128 stands for zero in the data rows.
Some points:
np.array([114, 177, 121, 121, 67, 130, 139, 121, 125, 162, 200, 116, 144, 143,
          116, 99, 199, 85, 169, 126, 126, 129, 132, 132, 122, 126, 178, 113,
          124, 120, 90, 125, 108, 160, 112, 117, 207, 221, 113])
np.array([181, 118, 102, 94, 109, 140, 118, 130, 130, 139, 125, 95, 122, 124,
          108, 124, 135, 145, 123, 112, 82, 98, 153, 159, 125, 115, 101, 103,
          118, 120, 199, 119, 131, 98, 114, 112, 120, 112, 157])
np.array([142, 106, 137, 137, 170, 90, 212, 101, 102, 125, 114, 137, 211, 211,
          220, 105, 143, 239, 164, 110, 130, 173, 103, 98, 163, 160, 110, 108,
          106, 105, 117, 100, 103, 193, 162, 163, 101, 112, 88])
np.array([98, 106, 108, 105, 122, 105, 112, 89, 88, 105, 109, 118, 118, 126,
          117, 119, 129, 104, 122, 109, 129, 92, 190, 195, 132, 130, 144, 125,
          95, 100, 196, 104, 134, 187, 126, 125, 110, 118, 109])
np.array([101, 134, 147, 145, 95, 130, 127, 122, 121, 102, 113, 104, 124, 122,
          110, 247, 168, 119, 112, 153, 88, 116, 122, 119, 118, 116, 186, 128,
          182, 177, 142, 138, 111, 117, 120, 118, 117, 116, 64])
np.array([85, 115, 136, 137, 109, 138, 125, 137, 145, 151, 119, 96, 107, 110,
          106, 128, 137, 135, 113, 151, 104, 126, 99, 106, 103, 98, 228, 103,
          161, 162, 123, 116, 151, 120, 95, 95, 107, 117, 72])
np.array([118, 100, 127, 125, 160, 119, 177, 115, 111, 112, 114, 116, 140, 141,
          70, 105, 114, 183, 123, 139, 145, 167, 140, 136, 120, 115, 116, 97,
          126, 124, 110, 111, 108, 161, 255, 255, 126, 114, 105])
np.array([116, 157, 145, 143, 108, 103, 117, 148, 151, 115, 129, 107, 119, 123,
          103, 180, 151, 129, 104, 136, 109, 100, 55, 59, 107, 112, 110, 94,
          109, 115, 107, 131, 84, 113, 132, 136, 100, 125, 183])
np.array([112, 143, 255, 255, 139, 123, 122, 106, 106, 121, 178, 128, 132, 130,
          125, 39, 235, 114, 108, 124, 143, 117, 163, 156, 125, 123, 221, 123,
          122, 123, 177, 107, 141, 112, 116, 115, 190, 175, 193])
np.array([128, 103, 118, 113, 108, 137, 114, 126, 121, 60, 109, 127, 112, 106,
          148, 111, 101, 108, 137, 105, 112, 113, 138, 127, 115, 128, 100, 94,
          108, 114, 115, 133, 161, 104, 106, 103, 126, 113, 87])
np.array([108, 167, 116, 119, 91, 110, 132, 121, 114, 110, 134, 128, 114, 113,
          167, 100, 125, 100, 108, 104, 110, 100, 129, 132, 107, 106, 164, 95,
          169, 171, 79, 123, 113, 106, 135, 136, 90, 118, 151])
np.array([109, 120, 111, 108, 166, 112, 108, 105, 106, 110, 115, 104, 127, 129,
          108, 118, 94, 111, 134, 97, 179, 128, 124, 123, 111, 111, 85, 133,
          187, 188, 73, 77, 104, 103, 87, 88, 124, 113, 168])
np.array([135, 132, 113, 115, 147, 89, 166, 93, 99, 116, 121, 118, 115, 114,
          104, 96, 118, 177, 107, 100, 165, 215, 126, 130, 111, 121, 110, 180,
          97, 100, 129, 129, 113, 108, 183, 179, 123, 121, 106])
np.array([125, 111, 111, 109, 110, 210, 109, 175, 173, 115, 115, 146, 132, 131,
          132, 67, 115, 112, 114, 164, 111, 124, 120, 111, 120, 122, 94, 208,
          125, 120, 106, 185, 151, 140, 112, 115, 116, 108, 103])
np.array([94, 101, 113, 112, 133, 102, 101, 107, 109, 128, 110, 99, 118, 118,
          125, 113, 84, 133, 114, 96, 83, 138, 163, 169, 127, 129, 127, 110,
          113, 114, 50, 124, 116, 115, 145, 149, 146, 117, 185])
np.array([173, 118, 130, 133, 106, 195, 103, 137, 134, 170, 125, 122, 123, 123,
          194, 203, 100, 136, 117, 136, 122, 134, 140, 145, 91, 88, 91, 120,
          121, 130, 145, 142, 192, 127, 113, 116, 121, 120, 139])
np.array([125, 208, 135, 135, 115, 127, 107, 130, 129, 102, 193, 138, 122, 126,
          67, 111, 128, 141, 231, 149, 114, 105, 145, 150, 111, 113, 103, 137,
          143, 142, 81, 109, 129, 161, 152, 147, 145, 199, 144])
np.array([142, 104, 109, 112, 106, 91, 117, 90, 85, 120, 119, 121, 140, 133,
          104, 148, 118, 118, 114, 123, 106, 112, 145, 137, 109, 109, 114, 106,
          101, 87, 145, 112, 142, 146, 124, 117, 113, 104, 179])
np.array([208, 115, 117, 123, 113, 119, 95, 131, 141, 103, 113, 132, 122, 124,
          122, 121, 151, 133, 112, 107, 108, 108, 184, 191, 103, 108, 127, 101,
          118, 108, 173, 113, 100, 129, 110, 108, 118, 103, 84])
np.array([214, 127, 127, 124, 155, 214, 211, 148, 149, 122, 118, 244, 253, 255,
          149, 152, 109, 166, 107, 143, 154, 191, 109, 113, 205, 208, 128, 142,
          133, 134, 110, 134, 255, 98, 115, 115, 126, 126, 150])
np.array([89, 122, 109, 106, 179, 137, 112, 182, 185, 190, 119, 172, 99, 98,
          215, 145, 145, 115, 124, 255, 230, 142, 160, 161, 208, 207, 117, 185,
          158, 160, 93, 243, 118, 131, 103, 103, 122, 114, 122])
np.array([202, 114, 114, 118, 131, 154, 123, 110, 116, 101, 109, 94, 135, 141,
          131, 141, 80, 111, 134, 121, 140, 88, 149, 148, 111, 108, 158, 118,
          97, 101, 130, 127, 87, 103, 113, 117, 124, 116, 150])
np.array([133, 110, 115, 123, 125, 99, 103, 101, 94, 186, 111, 131, 110, 111,
          138, 122, 81, 119, 109, 157, 193, 114, 85, 84, 179, 177, 112, 112,
          220, 218, 173, 167, 125, 118, 123, 122, 124, 118, 129])
np.array([178, 105, 128, 129, 107, 146, 157, 146, 140, 126, 121, 153, 102, 91,
          93, 137, 137, 167, 118, 87, 145, 180, 127, 121, 154, 146, 134, 158,
          107, 105, 73, 118, 123, 121, 131, 131, 106, 123, 138])
np.array([112, 141, 155, 158, 128, 84, 107, 121, 119, 108, 153, 114, 131, 134,
          140, 119, 134, 94, 102, 114, 102, 88, 96, 101, 135, 126, 106, 154,
          91, 91, 114, 102, 135, 89, 127, 125, 158, 151, 57])
np.array([86, 110, 113, 117, 116, 163, 156, 236, 235, 119, 119, 158, 117, 120,
          165, 159, 137, 105, 126, 159, 157, 158, 99, 108, 169, 168, 122, 224,
          82, 76, 152, 103, 156, 109, 166, 161, 125, 120, 214])
np.array([92, 105, 126, 117, 139, 116, 115, 88, 91, 255, 109, 143, 128, 126,
          136, 123, 124, 125, 122, 104, 145, 88, 80, 82, 107, 115, 88, 109,
          158, 155, 110, 198, 118, 104, 137, 134, 127, 117, 94])
np.array([125, 110, 95, 98, 140, 139, 103, 147, 148, 143, 105, 110, 108, 108,
          127, 145, 138, 102, 136, 140, 102, 155, 130, 116, 111, 113, 120, 136,
          96, 99, 167, 109, 109, 104, 143, 150, 111, 125, 169])
np.array([90, 119, 134, 133, 98, 104, 136, 138, 140, 115, 113, 132, 132, 124,
          112, 91, 68, 85, 123, 117, 110, 136, 171, 173, 113, 109, 98, 124,
          106, 112, 205, 119, 102, 119, 75, 78, 101, 114, 89])
np.array([89, 146, 138, 142, 117, 122, 123, 137, 131, 111, 130, 133, 101, 104,
          102, 176, 128, 136, 104, 123, 117, 106, 140, 134, 129, 134, 144, 106,
          132, 135, 121, 111, 97, 122, 107, 103, 116, 125, 106])
np.array([145, 222, 134, 135, 255, 118, 119, 129, 129, 118, 208, 131, 109, 109,
          114, 122, 142, 121, 238, 104, 106, 127, 53, 51, 126, 127, 132, 122,
          163, 163, 164, 139, 148, 253, 126, 129, 229, 193, 120])
These points spread out most along one direction. Take the direction at right angles to it along which they spread out most. Then take the direction at right angles to both along which they spread out most. Go by this last direction. For each point below, how far along it does it lie, from 0 to 99? The average is 50, and the first point in the table lies past the average. One standard deviation of the points above along it is 16.
np.array([208, 115, 117, 123, 113, 119, 95, 131, 141, 103, 113, 132, 122, 124,
          122, 121, 151, 133, 112, 107, 108, 108, 184, 191, 103, 108, 127, 101,
          118, 108, 173, 113, 100, 129, 110, 108, 118, 103, 84]) 41
np.array([86, 110, 113, 117, 116, 163, 156, 236, 235, 119, 119, 158, 117, 120,
          165, 159, 137, 105, 126, 159, 157, 158, 99, 108, 169, 168, 122, 224,
          82, 76, 152, 103, 156, 109, 166, 161, 125, 120, 214]) 54
np.array([173, 118, 130, 133, 106, 195, 103, 137, 134, 170, 125, 122, 123, 123,
          194, 203, 100, 136, 117, 136, 122, 134, 140, 145, 91, 88, 91, 120,
          121, 130, 145, 142, 192, 127, 113, 116, 121, 120, 139]) 56
np.array([112, 141, 155, 158, 128, 84, 107, 121, 119, 108, 153, 114, 131, 134,
          140, 119, 134, 94, 102, 114, 102, 88, 96, 101, 135, 126, 106, 154,
          91, 91, 114, 102, 135, 89, 127, 125, 158, 151, 57]) 50
np.array([178, 105, 128, 129, 107, 146, 157, 146, 140, 126, 121, 153, 102, 91,
          93, 137, 137, 167, 118, 87, 145, 180, 127, 121, 154, 146, 134, 158,
          107, 105, 73, 118, 123, 121, 131, 131, 106, 123, 138]) 39
np.array([109, 120, 111, 108, 166, 112, 108, 105, 106, 110, 115, 104, 127, 129,
          108, 118, 94, 111, 134, 97, 179, 128, 124, 123, 111, 111, 85, 133,
          187, 188, 73, 77, 104, 103, 87, 88, 124, 113, 168]) 57
np.array([202, 114, 114, 118, 131, 154, 123, 110, 116, 101, 109, 94, 135, 141,
          131, 141, 80, 111, 134, 121, 140, 88, 149, 148, 111, 108, 158, 118,
          97, 101, 130, 127, 87, 103, 113, 117, 124, 116, 150]) 42
np.array([118, 100, 127, 125, 160, 119, 177, 115, 111, 112, 114, 116, 140, 141,
          70, 105, 114, 183, 123, 139, 145, 167, 140, 136, 120, 115, 116, 97,
          126, 124, 110, 111, 108, 161, 255, 255, 126, 114, 105]) 17
np.array([214, 127, 127, 124, 155, 214, 211, 148, 149, 122, 118, 244, 253, 255,
          149, 152, 109, 166, 107, 143, 154, 191, 109, 113, 205, 208, 128, 142,
          133, 134, 110, 134, 255, 98, 115, 115, 126, 126, 150]) 31
np.array([89, 146, 138, 142, 117, 122, 123, 137, 131, 111, 130, 133, 101, 104,
          102, 176, 128, 136, 104, 123, 117, 106, 140, 134, 129, 134, 144, 106,
          132, 135, 121, 111, 97, 122, 107, 103, 116, 125, 106]) 58
np.array([125, 110, 95, 98, 140, 139, 103, 147, 148, 143, 105, 110, 108, 108,
          127, 145, 138, 102, 136, 140, 102, 155, 130, 116, 111, 113, 120, 136,
          96, 99, 167, 109, 109, 104, 143, 150, 111, 125, 169]) 49
